One vector is turned by the same rotation once a step. Each row is the vector after some number of steps, and that number follows the row.
The counts run from 0 to 194.
[108 108 177 145 135 152 139  94 129  92  99 119 110 127  99 110 165 133
 132  94 105 111 125 213 115 127 156 138 143 103  93 133 145 134  83 145]
47
[ 70  94 103 118 127 120 107 117 132 118 161 116  89 144 127 134 150 165
 111 133  92 146 119 135 152 128  80 150 193 109 145 139 139 160  97 161]
191
[ 87 174 143 130  90  94  81 107  99  91 144 131  83 147 155 117 154 141
  97 145 109 138  95 140 161 155 121 124 129 143 140 128 101 146  91 137]
89
[130 170 153 133 106 103 129 118 103 111 119 121 125 125 171  80 106 111
 131 158 123  99 128 125 148 108 100 131 144 151 233 131 143 153 123 147]
82
[ 87 124 178 136  87 160 155 160 140 110  81 122 145 129 139 119 137 114
 124 101 185 110  95 153 137 137 151  81 152 120 120 171 127 164 129 159]
37
[ 88 139 170 141 120 129 135 103 108  99  97 123 118 161 183 108 142 133
 103 136 117 153 107 117 183 124 100 114 149 137 168 144 119 126 157 179]
94
[128 159 134 132 104 146 129 111 133  83 140 100 139 176 161 125 158 160
 128 114 109 127 147 150 134 145 169 153  95 159 126 108 138 155  63 170]
161
[ 74 160 131 113  98  94 164 148  92 109 129 168  86 125 166 123 145 132
 103 118 146 120 127 112 138 101  79 140 170 125 154 167 104 127 119 154]
8
[142 179 128 110  84 127 162 158 120 116 113 116 135  95 114 137 184 143
 150 120 153 104 143 168 107 169 157 151 146 137 170  86 143 145 100 113]
143
[111 129 160 117  95  88 103 154 158 130 140 118 136 164 169 129 181 147
  93 159 119 149  81 150 163 168 120 156 101 105 125 152 131 154  86 150]
102
[100 142 157 154  75 110 115 105 134 124 104 133 144 107 137  99 192 130
 117 117 119 152 100 196 119 160 142  93 144  86 125 102 117 129 124 131]
30
[126 173 148 128  85 144 162  96 125  74 138 111 119 127 113 134 139 104
 141  81 131  85 165 155 158 101 146 127 166 155 124 117 126 161 109 157]
150
[ 97 114 157 134 107  69  91 113 160 133 144 132 131 166 155 106 153 151
 117 134 125 144 111 173 170 138 104 153 145 123  88 152 135 148  84 169]
104
[113 153 137 140  86 108 137 144  99 144 125 157 149 113 182 111 200 134
  99 148 128 157 121 131 122 128  98 116 141  92 202 126 124  95 149 129]
13
[ 87 116 146 128 119  99 115 126  87 103 157 160 104 150 168 113 160 154
 110 109 132 127 145 139 151  90  55 148 172 123 141 135 112 136 105 150]
6
[136 149 162 129 105  90 101 141 105 138 150 142 111 128 149 100 169 136
 116 166 122 120 100 160 118 119  74 172 127 122 174 136 154 101  74 116]
1
[134 160 138 143  99  89  64  90 115 113 164 114 122 151 152 119 169 144
 109 159  94 142 133 167 165 149 109 146 132 137 185 110 126 149 113 139]
87
[ 84  74 162 126 120 114 148 160 173 135 121 125 123 141 121 136 151 147
 145  91 171 116 149 147 135 106  93 150 192 102 109 148 147 144  80 153]
121
[112 164 123 125  63  99 138 150 120 141 135 147 140 110 176 115 206 132
  93 144 133 152 109 118 119 143 103 118 128  88 180 115 126 102 116 124]
14
[150 168 125 113  99 131 145 129 123 112 128 108 143 117 108 132 188 139
 150 111 128 103 159 185 118 155 156 151 155 135 159  68 145 154  99 118]
144
[151 138 140 127 106 103 101 137 114 153 154 142 129 125 147  91 164 140
 113 168 127 124 110 157 124 109  76 178 138 122 185 127 171 113  83 140]
0
[ 97 115 165 139  91 158 144 140 100  82 110 130  97 117 111 114 165 117
 143  83 169  90 129 141 110  91 110  94 188 110 130 123 135 130  99 119]
135
[ 95  88 182 158  95 155 125 115 144  98 111 101 150 147 141 112 160 126
 128  90 158 127 126 165 157 119 126  83 165 106 113 134 132 156 133 163]
35
[127 123 121 121  92 175 166 172 125 109 120 111 150 117 117 146 161 125
 149  97 188  95 168 127 137 109 116 123 193 138 170 125 147 164 135 136]
138
[119 135 121 136 113  94 100 142 169 162 162 115 127 128 128 125 120 139
 107 174 112 131 128 160 132 145 111 160 141 107 198 169 165 154  93 153]
185
[ 85 151 154 130 106 139 152 124 114 111  96 134 117 151 188 102 144 124
  94 152 122 151  85 103 178 135 109 115 136 139 172 164 121 140 151 176]
95
[119 176  83 148  89 133  95 119 121 100 182 104  96 138 129 142 164 168
 130 134 116 115 143 125 119 135 131 140 144 156 170 100 153 135  62 148]
74
[ 91 134 147 114  87  85 150 142 147 127 132 133 152 141 175 111 141 122
 130  85 181 130 157 142 158 125  99 110 183 132 125 130 107 188 125 160]
22
[ 71 110 157 113 127 111 170 150 155 125 100 142 114 151 151 148 157 142
  91 122 122 149 133 132 176 129 115 154 157 111 114 185 110 147 132 173]
108
[121 149 147 143 117 139 132  88 129  84 143 106 143 174 159 100 135 146
 135 109 116 121 144 163 135 125 156 149 103 162 131 112 143 163  68 183]
162
[126 155 144 125 100 156 129 114  75  55 134 130 118 133 131 100 178 127
 131  91 120 105 127 188 115 133 145 116 126 125 134  96 116 170  90 116]
147
[136 165 139 132  96 144 146 166  90 125  97 139 136  88 123 103 154 138
 142 124 186  93 132 172  95 146 143 111 162 141 191 113 145 148 128 115]
141
[114 175 140 114  80 150 165 105 115  64 145 119 111 130 116 125 149 105
 127  76 125  92 147 154 142 115 153 123 150 139 112 119 120 172  88 149]
149
[ 88 118 148 183 133 140  85  94 132 101 131 106 101 178 148 127 147 177
 114 147  95 155 127 154 123 136 136 136 121 124 158 135 142 114  82 174]
175
[ 91 143 176 129 103  78 158 136 124 132  84 146 140 114 165 105 133 124
 131 106 166 130 143 168 146 137 115 106 181 115 165 137  97 150 167 148]
24
[103 128 143 129 136 121 140 168 157 138 125 108 125 140 151 134 121 125
 100 183 117 134 116 114 124 126 122 154 120  94 223 184 145 156 106 144]
183
[134 144 183 145  98  86 117 116 158 157 102 109 146 136 169  99 153 129
 117 178 122 147 109 144 170 144 117 145 132 128 179 134 157 107 136 163]
99
[124 117 144 167 109 188 153 127 139 117 122 125 137 110  95 124 121 124
 119 106 139  92 152 175 127  90 140 117 168 126 144 193 166 145 121 182]
52
[ 74 167 140 116  88  97 124 105 134  96 139 103  82 163 156 147 151 141
 114 132 110 140 120 116 187 151 114 144 154 150 123 125 109 140 102 166]
91
[146 167 117 159 112 128 133 121 117 126 150 123 113 101  99 140 126 123
 128 141 114  87 187 146 132  94 137 149 163 141 219 148 147 129 115 151]
69
[158 188 152 172  85 137 114 104 114 123 119 104 137 127 136 119 140 156
 137 141 140 112 141 178 122 151 161 133 128 179 173 116 154 101 111 170]
157
[155 125 111 165 119 176 124 155 139 141 138 107 146 127 100 142 170 173
 128 139 141 107 153 174 104 133 165 156 141 142 178 140 182 131  89 155]
57
[ 82 104 140 129 117 112 169 140 163 140 110 148 136 142 147 128 141 146
  93 117 123 157 138 142 175 127 103 153 168 116 132 182 128 154 148 188]
109
[161 194 127 169  67 143 126 118 128 131 128 101 152 122 132 132 142 144
 125 131 144 115 147 163 136 145 166 125 130 177 172 122 156 127 125 179]
156
